In the data rows, zero lies at 4.5, halfway between 4 and 5.
Some points:
[4 6 4 5 6 6 6 6 3 2 5 2 7 5 4 5 8 5 1 6 3 4 6 1 4 6 5 1 3 5 8 4 6 6 3 2 4
 4 4 3 2 5 5 6 5 1]
[9 6 5 5 3 5 2 4 5 7 3 4 2 4 5 2 4 4 3 4 3 4 3 5 5 5 3 3 3 6 6 6 4 4 3 9 5
 3 4 4 5 3 6 4 8 4]
[2 5 8 4 4 2 7 7 1 4 1 5 5 3 5 3 5 5 3 2 9 1 1 7 4 4 3 3 5 3 5 3 5 7 4 3 5
 4 4 3 6 7 4 6 8 5]
[4 5 6 3 6 6 4 4 6 4 6 4 3 5 4 5 4 4 4 4 6 4 4 1 6 5 2 5 4 2 6 6 2 5 5 4 4
 5 6 7 4 4 5 4 8 3]
[3 7 1 5 5 7 5 7 7 5 4 8 7 6 5 7 4 5 5 4 3 4 2 5 4 4 3 3 3 4 5 5 2 6 1 7 3
 4 1 6 5 4 3 3 3 3]
[5 4 5 4 3 4 3 4 7 7 2 4 7 3 2 4 5 2 5 1 3 6 4 5 7 6 1 3 6 3 6 3 2 5 3 3 6
 3 5 2 3 5 6 5 5 4]
[3 5 7 7 5 5 4 2 5 7 4 0 6 3 4 7 4 6 6 4 6 6 5 4 4 4 5 2 4 4 6 2 4 4 4 7 3
 6 6 6 7 5 4 6 5 5]
[4 7 5 3 3 3 5 5 4 5 1 5 5 7 5 4 5 2 4 8 3 9 2 2 6 9 3 5 4 6 4 5 8 8 4 2 4
 5 2 4 9 6 2 9 7 7]
[2 6 6 4 3 7 5 1 4 5 5 4 6 9 7 2 6 2 5 2 4 3 2 5 6 5 6 4 7 4 4 6 5 6 4 3 4
 6 5 4 2 6 7 3 6 4]
[4 5 5 6 5 4 6 3 7 0 3 8 5 3 7 4 7 3 3 6 5 6 7 6 6 1 5 7 7 5 5 3 5 6 2 9 5
 1 7 5 6 4 4 6 8 5]
[7 7 5 3 5 4 6 4 4 6 3 3 7 5 5 5 5 1 5 5 5 3 1 4 5 4 3 2 4 6 4 3 3 6 5 7 6
 3 5 7 1 6 2 5 2 3]
[4 9 5 4 4 6 5 4 4 7 0 3 7 6 3 5 4 5 2 1 3 3 6 2 3 5 3 5 5 6 6 3 5 5 2 5 1
 3 5 4 3 5 5 2 7 4]
[5 7 2 5 4 4 4 5 7 7 4 4 4 3 9 3 4 4 6 3 4 2 5 3 4 4 4 2 6 6 4 8 6 5 2 6 2
 2 8 0 7 5 4 5 6 4]
[5 5 4 5 5 5 6 5 6 5 5 2 6 5 6 3 6 4 7 0 7 4 4 4 5 9 4 8 4 3 5 4 3 6 1 4 2
 4 5 5 4 5 2 5 6 5]
[4 2 5 7 3 4 3 4 9 6 2 0 8 4 7 4 2 6 2 8 4 3 2 7 5 8 4 6 4 6 3 2 5 8 5 4 4
 3 4 6 4 4 9 3 5 4]
[5 8 7 5 3 9 6 7 4 7 6 7 8 2 5 9 5 5 5 5 6 4 4 5 5 6 3 5 4 5 4 5 6 4 5 4 5
 2 5 4 4 6 7 4 7 6]
[4 3 6 3 3 5 5 6 1 5 7 5 7 7 6 3 4 1 6 5 4 3 5 7 4 6 5 4 4 5 6 5 4 3 3 3 4
 1 3 6 5 4 6 4 5 3]
[6 5 4 6 3 7 5 2 6 5 5 3 5 6 2 5 4 4 4 2 6 2 5 5 5 6 4 6 2 5 4 4 5 5 4 4 5
 3 3 5 6 5 3 7 7 3]
[8 7 4 6 3 5 7 4 5 1 6 1 7 4 6 3 3 6 2 5 5 4 3 6 3 6 1 6 7 4 7 4 4 6 6 3 2
 2 4 6 3 4 8 5 2 5]
[4 6 6 3 4 6 5 7 4 6 4 3 5 6 5 5 4 4 6 6 4 4 6 6 6 6 2 5 7 5 7 4 2 2 6 5 2
 6 6 5 4 5 6 8 5 4]
[4 7 3 3 5 2 7 3 8 6 4 2 5 7 5 4 3 4 2 7 6 1 7 3 6 6 3 4 5 3 5 0 3 6 1 2 4
 1 3 5 6 7 9 3 5 6]
[7 5 4 5 4 5 5 4 4 5 5 5 3 5 7 5 6 3 5 5 6 3 6 5 6 5 2 2 1 5 4 3 1 6 4 3 4
 7 3 4 3 5 7 7 6 3]
[6 6 2 3 6 5 5 4 3 5 4 5 2 4 3 4 2 2 6 3 4 4 3 6 5 9 3 4 3 3 7 1 7 3 3 6 3
 7 7 6 2 6 7 4 6 4]
[6 5 5 4 4 5 6 6 6 5 3 4 5 4 3 2 9 7 2 3 4 4 4 7 7 6 3 4 2 5 3 6 6 4 3 4 1
 5 4 6 6 9 5 7 3 5]
[3 7 5 4 3 5 4 3 2 5 4 5 6 4 6 4 3 5 1 4 1 2 7 5 5 7 0 4 3 5 5 3 3 6 5 4 5
 4 6 7 5 9 0 4 4 7]
[5 5 6 2 4 5 3 6 1 4 4 3 5 7 5 3 4 9 2 5 3 3 5 3 3 7 6 3 5 4 4 3 5 6 2 6 4
 4 3 4 4 7 4 5 5 2]
[5 5 2 5 4 7 3 3 2 5 2 4 4 4 6 3 9 5 3 5 0 4 3 4 5 8 3 6 5 4 7 3 2 4 6 4 5
 3 5 5 7 6 6 8 5 6]
[1 5 5 5 4 6 4 4 7 3 3 5 4 5 5 3 4 3 6 2 4 4 7 7 6 6 3 3 6 5 7 6 5 4 5 3 3
 2 2 7 4 6 5 7 6 2]
[6 6 5 5 5 5 2 8 3 5 4 4 6 5 4 5 4 3 5 4 3 3 7 4 6 4 3 7 4 4 4 3 3 7 1 4 4
 2 6 3 2 4 5 7 5 5]
[7 4 4 5 2 4 3 2 4 4 2 6 6 5 4 5 3 7 6 2 6 6 6 4 7 5 5 4 4 5 9 4 4 4 5 4 4
 4 2 3 4 6 5 2 1 3]
[3 3 1 4 1 4 2 5 4 4 3 4 6 3 3 5 5 4 5 3 7 3 2 3 8 4 2 6 3 6 5 3 4 5 3 7 6
 5 5 6 5 3 4 4 2 5]
[5 5 4 5 4 5 4 4 4 2 4 4 6 6 5 5 3 3 4 2 3 1 1 2 6 5 5 6 2 2 5 3 3 5 7 5 3
 2 3 3 5 7 5 7 6 4]
[4 4 6 3 4 3 6 5 5 4 7 4 6 2 5 5 7 5 7 4 3 2 6 3 4 9 3 4 4 6 5 7 4 5 3 8 6
 3 1 3 3 6 7 3 7 9]
[3 4 4 2 4 5 5 2 3 5 2 5 5 6 4 4 6 8 8 4 5 2 4 5 5 6 0 6 5 5 3 5 3 4 5 4 3
 3 5 3 6 6 7 7 7 3]
[5 3 3 6 2 3 5 2 3 5 2 6 6 7 3 8 6 3 2 6 5 3 6 6 7 6 4 5 4 3 6 5 3 6 1 7 0
 2 6 2 2 5 6 5 6 7]
[6 6 4 5 5 7 7 3 4 6 5 4 4 3 5 7 2 6 4 3 4 3 6 5 9 5 2 6 6 7 4 3 6 5 3 6 5
 6 3 5 4 7 5 7 7 4]
[5 4 5 5 1 5 5 3 6 6 5 6 5 3 3 6 5 3 5 5 4 1 2 6 2 6 5 4 7 5 6 2 2 5 1 3 3
 5 4 5 5 5 3 8 5 4]
[5 6 7 6 4 6 3 7 6 4 7 4 3 9 3 5 4 5 5 2 4 3 4 5 5 5 4 3 5 6 5 2 4 6 2 5 5
 2 7 6 7 7 9 5 2 9]
[6 0 4 6 6 7 4 5 2 6 4 3 7 8 7 2 3 2 3 3 8 5 4 3 4 3 0 4 5 8 7 4 4 3 2 3 3
 4 1 5 3 6 4 4 7 9]
[5 6 4 3 3 6 4 5 8 5 3 5 4 5 7 5 5 6 3 2 4 6 6 5 3 4 3 5 5 3 3 2 1 5 5 5 4
 6 3 6 1 5 5 7 7 6]
[5 5 6 4 4 7 6 4 6 1 4 4 7 6 4 1 4 5 5 4 2 0 6 2 5 5 3 2 3 6 4 0 5 3 4 1 3
 6 4 2 5 0 5 4 5 8]
[4 9 7 3 0 5 5 3 5 5 8 3 3 7 6 6 7 4 2 3 8 3 4 5 5 5 4 5 4 6 7 5 3 7 4 4 5
 6 4 5 4 5 7 4 4 6]
[1 7 3 7 2 5 4 2 2 6 9 4 6 4 3 0 4 5 5 5 3 6 2 4 3 0 3 6 3 3 4 5 3 4 2 3 4
 4 4 5 2 7 7 4 6 5]
[7 5 5 6 2 5 3 6 3 3 4 4 5 4 3 4 4 3 5 3 5 3 6 5 4 6 3 2 6 2 0 4 4 5 5 4 2
 4 4 7 6 7 4 4 6 4]
[5 6 4 4 3 5 4 7 4 6 3 5 3 4 6 5 5 4 3 3 4 3 4 2 4 4 5 6 4 9 5 2 5 3 3 5 2
 2 3 5 2 5 6 6 6 3]
[4 6 4 6 3 3 5 7 6 4 6 3 5 5 4 6 4 5 5 4 3 2 4 3 7 5 3 5 7 7 5 5 4 4 5 4 2
 9 6 5 3 7 5 7 7 4]
[4 6 4 8 4 3 5 6 5 3 3 6 4 6 2 3 5 5 6 4 5 4 4 7 3 7 3 4 4 7 6 3 4 6 4 2 6
 3 5 4 4 7 4 3 9 2]
[2 0 2 1 2 9 8 5 5 5 7 4 6 6 4 4 3 3 3 2 4 6 4 6 3 4 3 2 3 7 6 4 3 7 5 5 4
 4 7 3 4 7 7 4 8 6]
[3 6 6 4 7 4 6 4 5 5 4 6 4 6 4 2 3 6 3 6 4 4 3 8 6 6 5 6 1 7 4 4 0 5 6 4 4
 3 6 3 4 7 1 5 2 5]
[4 5 6 4 5 4 5 6 4 7 3 5 5 4 5 4 3 3 3 2 2 3 5 6 7 3 5 5 5 3 5 6 6 6 2 6 4
 4 3 5 4 4 5 6 5 5]
[5 4 6 3 4 3 3 5 6 5 6 4 4 2 4 7 4 3 5 4 4 3 5 3 5 5 6 2 2 5 5 4 5 2 5 3 2
 2 3 5 3 7 5 5 8 8]
[6 6 3 5 7 2 2 3 5 5 6 5 7 8 6 8 7 7 2 4 5 3 2 7 6 5 2 5 8 4 5 4 6 4 5 3 4
 5 5 5 2 4 4 5 6 6]
[7 8 3 6 4 8 5 5 5 5 3 5 5 4 4 4 4 4 3 7 7 2 6 5 4 6 7 4 7 4 7 7 3 6 5 6 7
 6 2 4 4 6 7 6 8 8]
[6 5 4 4 3 3 7 5 5 2 2 4 8 6 6 6 3 5 3 2 3 4 3 4 6 6 5 5 4 5 4 5 0 0 1 4 8
 6 7 5 7 6 6 6 7 4]
[3 9 2 2 3 4 2 6 4 3 5 1 8 6 6 4 5 4 4 3 6 4 6 8 5 5 6 4 3 5 5 3 4 4 5 4 4
 3 4 5 4 4 5 4 8 7]
[1 6 3 6 4 6 5 5 5 7 7 2 3 4 4 5 4 4 2 2 6 6 3 4 8 8 2 2 7 2 5 0 3 2 4 7 4
 3 2 2 5 5 4 6 5 5]
[5 4 3 7 0 3 9 6 4 8 2 4 5 8 4 5 6 6 6 3 3 3 5 4 7 5 4 3 4 3 5 4 5 5 7 5 5
 2 5 6 3 3 4 5 6 6]
[6 7 6 3 1 7 5 3 5 4 7 1 6 8 3 2 5 3 7 5 5 4 2 5 7 2 4 4 6 6 5 3 3 4 3 4 2
 3 4 2 3 8 4 4 7 6]
[3 8 6 6 5 4 5 4 4 3 1 3 7 6 5 5 3 3 7 3 4 3 3 6 4 4 2 3 1 3 7 4 5 6 4 8 4
 6 2 4 3 7 5 6 4 5]
[6 5 4 4 3 6 6 3 3 2 4 2 4 5 6 3 3 8 6 3 5 3 4 4 6 7 4 2 5 4 5 4 5 6 2 3 5
 1 6 6 0 3 5 8 4 6]
[3 7 4 5 6 4 4 3 3 5 3 3 5 6 1 6 3 3 3 1 4 4 5 2 3 6 5 3 6 9 2 7 3 5 3 4 4
 2 5 4 3 2 7 7 5 7]
[5 6 3 5 7 6 6 4 4 6 3 4 4 3 5 4 6 3 6 4 5 4 5 5 5 4 7 3 6 5 4 1 4 5 6 6 4
 5 4 6 5 6 5 2 3 4]
[6 6 3 1 5 1 5 4 6 6 6 4 6 5 2 6 4 5 5 2 4 3 5 6 3 3 4 6 5 5 7 3 5 6 6 5 4
 4 4 4 5 4 5 8 6 5]
[3 4 4 4 3 5 4 5 7 4 3 4 5 6 4 4 4 2 4 6 7 3 6 4 2 6 2 6 2 3 4 4 8 0 5 6 8
 6 6 2 1 7 4 6 0 4]
[6 7 6 5 5 5 4 4 6 8 7 9 9 4 4 0 4 5 4 4 8 3 6 2 6 9 5 3 4 6 5 3 4 5 6 9 3
 5 5 6 4 6 7 9 9 5]
[4 6 6 6 5 2 6 5 3 5 6 3 6 5 6 5 4 3 4 1 5 7 6 4 4 6 4 6 4 5 3 1 3 5 5 6 3
 5 3 3 5 5 5 5 3 3]
Along one direction, these points spread out more than along any other. Take the direction at right angles to it along which they spread out most. Go by this last direction. For each point below, how far along it does it lie, from 0 to 99? The average is 50, and the first point in the table lies past the average. One standard deviation of the points above along it is 16.
[3 6 6 4 7 4 6 4 5 5 4 6 4 6 4 2 3 6 3 6 4 4 3 8 6 6 5 6 1 7 4 4 0 5 6 4 4
 3 6 3 4 7 1 5 2 5] 83
[6 7 6 3 1 7 5 3 5 4 7 1 6 8 3 2 5 3 7 5 5 4 2 5 7 2 4 4 6 6 5 3 3 4 3 4 2
 3 4 2 3 8 4 4 7 6] 47
[7 7 5 3 5 4 6 4 4 6 3 3 7 5 5 5 5 1 5 5 5 3 1 4 5 4 3 2 4 6 4 3 3 6 5 7 6
 3 5 7 1 6 2 5 2 3] 75
[3 4 4 2 4 5 5 2 3 5 2 5 5 6 4 4 6 8 8 4 5 2 4 5 5 6 0 6 5 5 3 5 3 4 5 4 3
 3 5 3 6 6 7 7 7 3] 52
[4 6 4 8 4 3 5 6 5 3 3 6 4 6 2 3 5 5 6 4 5 4 4 7 3 7 3 4 4 7 6 3 4 6 4 2 6
 3 5 4 4 7 4 3 9 2] 57
[1 7 3 7 2 5 4 2 2 6 9 4 6 4 3 0 4 5 5 5 3 6 2 4 3 0 3 6 3 3 4 5 3 4 2 3 4
 4 4 5 2 7 7 4 6 5] 55
[5 6 3 5 7 6 6 4 4 6 3 4 4 3 5 4 6 3 6 4 5 4 5 5 5 4 7 3 6 5 4 1 4 5 6 6 4
 5 4 6 5 6 5 2 3 4] 57
[4 6 6 3 4 6 5 7 4 6 4 3 5 6 5 5 4 4 6 6 4 4 6 6 6 6 2 5 7 5 7 4 2 2 6 5 2
 6 6 5 4 5 6 8 5 4] 45
[4 5 5 6 5 4 6 3 7 0 3 8 5 3 7 4 7 3 3 6 5 6 7 6 6 1 5 7 7 5 5 3 5 6 2 9 5
 1 7 5 6 4 4 6 8 5] 26
[5 5 6 2 4 5 3 6 1 4 4 3 5 7 5 3 4 9 2 5 3 3 5 3 3 7 6 3 5 4 4 3 5 6 2 6 4
 4 3 4 4 7 4 5 5 2] 63
[5 5 4 5 4 5 4 4 4 2 4 4 6 6 5 5 3 3 4 2 3 1 1 2 6 5 5 6 2 2 5 3 3 5 7 5 3
 2 3 3 5 7 5 7 6 4] 64
[5 7 2 5 4 4 4 5 7 7 4 4 4 3 9 3 4 4 6 3 4 2 5 3 4 4 4 2 6 6 4 8 6 5 2 6 2
 2 8 0 7 5 4 5 6 4] 23
[6 6 3 5 7 2 2 3 5 5 6 5 7 8 6 8 7 7 2 4 5 3 2 7 6 5 2 5 8 4 5 4 6 4 5 3 4
 5 5 5 2 4 4 5 6 6] 52
[7 8 3 6 4 8 5 5 5 5 3 5 5 4 4 4 4 4 3 7 7 2 6 5 4 6 7 4 7 4 7 7 3 6 5 6 7
 6 2 4 4 6 7 6 8 8] 10
[6 5 4 4 3 6 6 3 3 2 4 2 4 5 6 3 3 8 6 3 5 3 4 4 6 7 4 2 5 4 5 4 5 6 2 3 5
 1 6 6 0 3 5 8 4 6] 60
[6 6 3 1 5 1 5 4 6 6 6 4 6 5 2 6 4 5 5 2 4 3 5 6 3 3 4 6 5 5 7 3 5 6 6 5 4
 4 4 4 5 4 5 8 6 5] 42
